Here are some points, one per row:
  -1.8  -0.9   0.6   0.2  -0.6  -0.9   0.7  -1.0   0.5   1.1   0.0   0.6
  -0.8  -0.2   0.7   0.6   0.6   0.0  -0.3  -0.1  -0.5   1.4  -0.3   0.0
  -1.9  -2.7  -0.9   0.8   1.9  -0.8   1.2  -0.2   0.8  -2.6   0.0   1.2
  -0.6  -3.5   1.1   0.3   3.3  -2.3   2.0   0.0   0.3  -2.2  -0.1   0.8
   0.5  -0.5   1.7   0.5  -1.5   0.4   0.9   0.7   0.9   2.2   0.8   0.7
  -0.9  -0.1   1.0   0.4  -0.5  -0.1   0.0  -0.6  -0.4   1.8   1.8   0.7
  -1.9   1.3   1.0   0.3  -0.7   1.4  -1.1   0.2   0.8   1.4   0.1  -0.1
  -1.2   0.2   0.2   0.6   0.5   0.3  -0.6  -1.9  -0.5   1.2  -0.3   0.5
  -0.1  -3.1   0.0   0.4   3.6  -0.5   0.7   0.7   0.2  -1.8  -0.1   0.9
  -0.3   0.7   1.2   0.7  -0.5  -0.1  -1.2  -0.4   0.4   1.9  -0.2   0.4
  -1.1   0.6   0.2   0.5  -0.9   0.1   0.7   0.1   0.1  -0.1   0.9  -0.2
   0.9   1.5   1.3   0.3  -1.5   0.0   0.9   0.1  -0.1   1.2  -0.2   0.5
  -0.6   1.0  -1.1   0.3   0.1   0.6   1.0  -0.3  -0.2   0.8   0.4   0.4
  -0.1  -0.1   1.2   0.3   0.3   0.4  -0.5  -0.3  -0.2   2.0  -0.2   0.4
  -0.6  -2.5   0.1   0.5   2.0  -1.3   1.0   0.9   0.4  -2.2  -0.3   1.2
   0.0   0.2   0.6  -0.1   0.1  -0.5   1.2  -0.5  -1.6  -0.3   0.2   1.0
  -0.5  -0.9  -0.6  -0.2  -1.0  -0.7   0.8  -0.5   0.0  -0.4   1.0   0.1
   0.1  -1.4   0.1   0.8   1.5  -1.2   2.3  -0.3   0.9  -1.5   0.7   1.7
  -0.7   0.1  -0.5   0.3   2.3  -0.9   1.2   0.4  -0.1  -0.9  -0.2   1.1
  -1.2  -1.3  -1.6   0.1   1.5  -0.7   0.5  -0.9  -1.2   0.8   0.0   0.3
  -0.5  -2.0   0.1   0.3   1.7  -1.1   2.5  -0.1   0.4  -1.3  -0.2   1.5
  -1.4   0.9   0.4   0.4  -0.1   0.1  -0.1  -0.3  -0.5   1.2   0.4   0.0
  -0.4   0.7   0.5   0.7  -0.6   1.9  -0.6   0.0  -0.2   0.7  -0.6  -0.3
  -1.2   1.4   0.4   1.3  -0.7   0.2  -0.3   0.2  -0.2   0.1   0.0  -0.5
   0.2  -2.7   1.6   0.6   3.0  -1.2   2.2  -0.5  -0.1  -1.6  -0.1   0.3
  -2.3   1.4  -0.9   0.6  -0.3  -0.3   0.0   0.8   0.5   0.1   0.5   0.1
   0.0   1.4   2.1   1.0  -1.3   0.5   0.3   0.9  -0.2   1.1   0.9   0.0
  -0.8   0.0  -1.1   0.3  -1.0  -0.3   0.2   0.1  -0.2  -0.3  -0.9   1.0
  -1.1   1.8   0.3   0.5  -0.2   0.1   0.5  -0.3   0.6   0.9   0.6   0.7
   0.8  -2.1   1.2   0.3   2.5  -1.1   0.3  -0.1  -0.6  -1.7  -0.1   1.0
  -1.2  -2.6   0.6   0.3   2.8  -1.2   1.7   0.0  -0.7  -1.5  -0.3   0.7
  -1.2  -0.2   0.1   0.4  -0.7  -0.4   1.4   0.1   0.5   0.6   0.8   0.1
  -1.0   0.6   0.3   0.5  -0.9  -0.6   0.6   0.3   0.6  -0.2   0.1   0.6
   0.1  -1.5   0.8   0.4   1.7  -1.1   3.1  -0.5   0.9  -1.0   0.5   1.8
   0.3   1.6   0.5   1.2  -1.2   0.4   0.3   0.9   1.1   1.0   1.0   0.1
  -0.1  -2.3   1.4   0.4   1.1  -0.9   0.6   0.4   1.0  -1.8  -0.3   1.4
  -0.5  -2.2   0.1   0.5   3.5  -1.2   2.0   0.0   0.7  -2.0   0.1   1.3
   1.2  -1.3   0.2   0.2   2.5  -1.7   3.9  -2.1  -1.4  -0.4   0.2   1.8
   0.2  -2.5   0.2   0.3   2.8  -0.7   1.6  -0.2  -0.2  -1.1   1.1   0.5
  -0.3   0.2   0.9   0.4  -1.1   0.6  -0.7  -0.2   0.0   1.3  -0.1   0.3
  -0.6  -1.4   0.5  -0.2  -0.2   0.0   0.8  -0.5  -0.1   1.4  -0.3   0.9
  -0.1   0.5   1.9   0.6   0.1   0.9  -0.7  -0.8  -2.3   2.2  -0.3   0.9
  -2.9   0.5   0.9   0.2   0.0   0.2  -0.1  -0.3   1.3   0.9   0.0   0.4
   0.1  -0.7  -0.1   0.4   2.2  -1.6   2.6  -0.3   0.6  -1.3   1.1   1.5
  -1.2  -1.7   0.3   0.5   0.4   0.0   1.6  -0.6   0.7  -1.5  -0.2   1.0
   0.3   1.4   1.1   0.8  -0.7  -0.2   0.1   0.3   0.5   0.8   0.3   0.7
  -0.1  -2.3  -0.3   0.5   0.3  -1.5   2.7  -0.7  -0.2  -1.5   0.6   1.2
  -0.9   0.5  -0.4   0.5  -1.1  -1.5   0.4  -0.4   0.5  -0.4  -0.2   0.3
  -0.6   0.0   0.2   0.3  -0.3  -0.5   0.7  -0.4   0.0   0.5  -0.1   1.3
  -0.4   1.2   1.4   0.3  -0.2   1.1  -1.2  -0.4  -0.4   0.7  -0.1  -0.3
   0.1  -1.5   0.7   0.2   1.3  -0.6   0.9   0.8   0.3  -1.1  -0.4   1.0
  -2.1   0.5  -0.5   0.3  -1.4  -0.8   1.2   0.4   1.3   0.1   0.3   0.2
  -2.1   0.2   1.0   0.7  -1.7  -1.6  -1.0   0.2   1.4   1.3  -0.4   0.2
   0.2  -0.2   0.3   0.9   1.5  -1.2   2.6  -0.7  -0.1  -1.2   0.3   3.5
   0.6  -0.5  -3.7  -0.6   0.1  -0.9   1.2  -0.4  -0.1   0.5   1.8   0.8
  -0.7   0.9   0.6   1.1  -1.1   0.9  -0.9  -0.3   1.2  -0.2  -0.6   0.6
  -1.3   0.8   0.2   1.2  -0.2  -1.7  -1.4   0.0  -0.3   1.0  -0.4   0.2
  -1.2  -3.3   0.3   0.4   2.8  -1.1   2.5  -0.5   0.2  -1.1   0.0   1.2
  -0.3   0.9  -0.7  -0.2   0.0  -0.1   0.4  -0.1   0.4   1.6   0.4  -0.4
  -0.1   1.4   0.7   0.5  -1.5  -0.5   1.8   0.7   1.1   2.0   1.0   1.0
  -0.4  -1.8   1.0   0.6   2.2  -1.4   1.0   0.4   0.1   0.1  -0.1   0.4
  -1.0  -1.8   0.2   0.8   1.0  -1.7   1.5  -1.1   0.8  -1.8  -0.3   1.4
  -1.0   1.1   0.9   0.2   0.5   0.3  -0.8   0.0  -0.6   0.8  -0.3   0.0
  -1.2   1.0   3.0   0.3   0.0   0.3  -0.5  -1.0  -0.7   1.6  -0.8   0.1
  -0.1  -2.5   1.3   0.8   2.7  -0.8   1.5   0.0  -0.9  -1.1  -0.3   0.5
  -0.5   0.4   1.6   0.6  -0.1   0.0   0.2   0.0   0.0   2.2  -0.2   0.2
  -1.1   0.8  -0.7   0.3  -0.5  -0.4  -0.4  -0.8  -0.1   0.4  -0.3   0.8
  -1.0   0.5   0.5   0.9   0.1   0.3  -0.4  -2.9  -0.2   0.8   0.8   0.3
   2.1  -2.5  -2.1  -0.2   2.7  -2.1   3.6  -1.7  -1.9  -0.6   0.1   2.6
  -1.1   0.8  -5.1  -0.7  -0.2   0.1   0.0   0.1  -0.3   1.2  -0.5   0.2
  -1.0  -2.8  -0.8   0.7   2.6  -0.9   1.2   0.5   0.6  -1.5   0.0   0.2
  -1.0  -0.8   0.5   0.5   2.0  -1.4   3.3  -0.8   0.2  -1.4   0.7   1.7
  -1.2   1.1   0.2   0.7   0.0   0.9  -0.4   0.5   1.2   1.1  -0.3  -0.1
   0.5  -2.2  -0.3   0.7   3.0  -1.9   2.0  -0.5  -0.2  -1.1  -0.3  -0.8
  -0.3  -1.2   0.5   0.5   2.0  -1.2   2.6  -0.4   1.1  -1.4   0.6   1.8
  -0.9   1.0   0.9   0.9  -2.0   0.9   0.1   0.4   0.3   0.9   0.0   0.9
  -1.4   0.9  -0.1   0.5   0.7   0.8  -0.6   0.3   0.3   1.4  -0.1   0.0
  -1.1  -1.5   0.0   0.4   2.1  -1.4   2.7  -1.1   0.2  -1.1   1.1   1.5
Along one direction, these points spread out more than along any other. For each point below, how far along it does it lie, from 0 to 99? The average is 50, and the first point in the table lies past the average.
  -0.5  -2.0   0.1   0.3   1.7  -1.1   2.5  -0.1   0.4  -1.3  -0.2   1.5 31
   0.1  -1.5   0.7   0.2   1.3  -0.6   0.9   0.8   0.3  -1.1  -0.4   1.0 40
  -0.1  -2.5   1.3   0.8   2.7  -0.8   1.5   0.0  -0.9  -1.1  -0.3   0.5 31
  -0.1   1.4   0.7   0.5  -1.5  -0.5   1.8   0.7   1.1   2.0   1.0   1.0 65
  -1.2  -1.3  -1.6   0.1   1.5  -0.7   0.5  -0.9  -1.2   0.8   0.0   0.3 46
   0.6  -0.5  -3.7  -0.6   0.1  -0.9   1.2  -0.4  -0.1   0.5   1.8   0.8 48
  -0.1  -2.3  -0.3   0.5   0.3  -1.5   2.7  -0.7  -0.2  -1.5   0.6   1.2 33
  -1.1  -1.5   0.0   0.4   2.1  -1.4   2.7  -1.1   0.2  -1.1   1.1   1.5 31
  -1.0  -0.8   0.5   0.5   2.0  -1.4   3.3  -0.8   0.2  -1.4   0.7   1.7 32
  -1.1   1.8   0.3   0.5  -0.2   0.1   0.5  -0.3   0.6   0.9   0.6   0.7 64
  -1.8  -0.9   0.6   0.2  -0.6  -0.9   0.7  -1.0   0.5   1.1   0.0   0.6 55
  -1.2  -1.7   0.3   0.5   0.4   0.0   1.6  -0.6   0.7  -1.5  -0.2   1.0 41
  -0.6   1.0  -1.1   0.3   0.1   0.6   1.0  -0.3  -0.2   0.8   0.4   0.4 59
   0.1  -0.7  -0.1   0.4   2.2  -1.6   2.6  -0.3   0.6  -1.3   1.1   1.5 32
   0.3   1.6   0.5   1.2  -1.2   0.4   0.3   0.9   1.1   1.0   1.0   0.1 68
   0.1  -1.4   0.1   0.8   1.5  -1.2   2.3  -0.3   0.9  -1.5   0.7   1.7 33
  -0.7   0.1  -0.5   0.3   2.3  -0.9   1.2   0.4  -0.1  -0.9  -0.2   1.1 41
  -0.4   0.7   0.5   0.7  -0.6   1.9  -0.6   0.0  -0.2   0.7  -0.6  -0.3 68
  -1.0  -1.8   0.2   0.8   1.0  -1.7   1.5  -1.1   0.8  -1.8  -0.3   1.4 35
   0.9   1.5   1.3   0.3  -1.5   0.0   0.9   0.1  -0.1   1.2  -0.2   0.5 66
   0.3   1.4   1.1   0.8  -0.7  -0.2   0.1   0.3   0.5   0.8   0.3   0.7 64
  -1.1   0.8  -0.7   0.3  -0.5  -0.4  -0.4  -0.8  -0.1   0.4  -0.3   0.8 61
  -1.2  -0.2   0.1   0.4  -0.7  -0.4   1.4   0.1   0.5   0.6   0.8   0.1 56
   0.5  -0.5   1.7   0.5  -1.5   0.4   0.9   0.7   0.9   2.2   0.8   0.7 64
  -0.6  -3.5   1.1   0.3   3.3  -2.3   2.0   0.0   0.3  -2.2  -0.1   0.8 19
   0.0   0.2   0.6  -0.1   0.1  -0.5   1.2  -0.5  -1.6  -0.3   0.2   1.0 51
  -0.5  -0.9  -0.6  -0.2  -1.0  -0.7   0.8  -0.5   0.0  -0.4   1.0   0.1 52
  -0.9   0.5  -0.4   0.5  -1.1  -1.5   0.4  -0.4   0.5  -0.4  -0.2   0.3 57
   0.1  -1.5   0.8   0.4   1.7  -1.1   3.1  -0.5   0.9  -1.0   0.5   1.8 32
   0.0   1.4   2.1   1.0  -1.3   0.5   0.3   0.9  -0.2   1.1   0.9   0.0 69
  -1.2   0.2   0.2   0.6   0.5   0.3  -0.6  -1.9  -0.5   1.2  -0.3   0.5 60
  -0.3   0.2   0.9   0.4  -1.1   0.6  -0.7  -0.2   0.0   1.3  -0.1   0.3 67
   1.2  -1.3   0.2   0.2   2.5  -1.7   3.9  -2.1  -1.4  -0.4   0.2   1.8 27
  -1.1   0.6   0.2   0.5  -0.9   0.1   0.7   0.1   0.1  -0.1   0.9  -0.2 60
  -2.1   0.5  -0.5   0.3  -1.4  -0.8   1.2   0.4   1.3   0.1   0.3   0.2 59
  -0.6  -2.5   0.1   0.5   2.0  -1.3   1.0   0.9   0.4  -2.2  -0.3   1.2 30
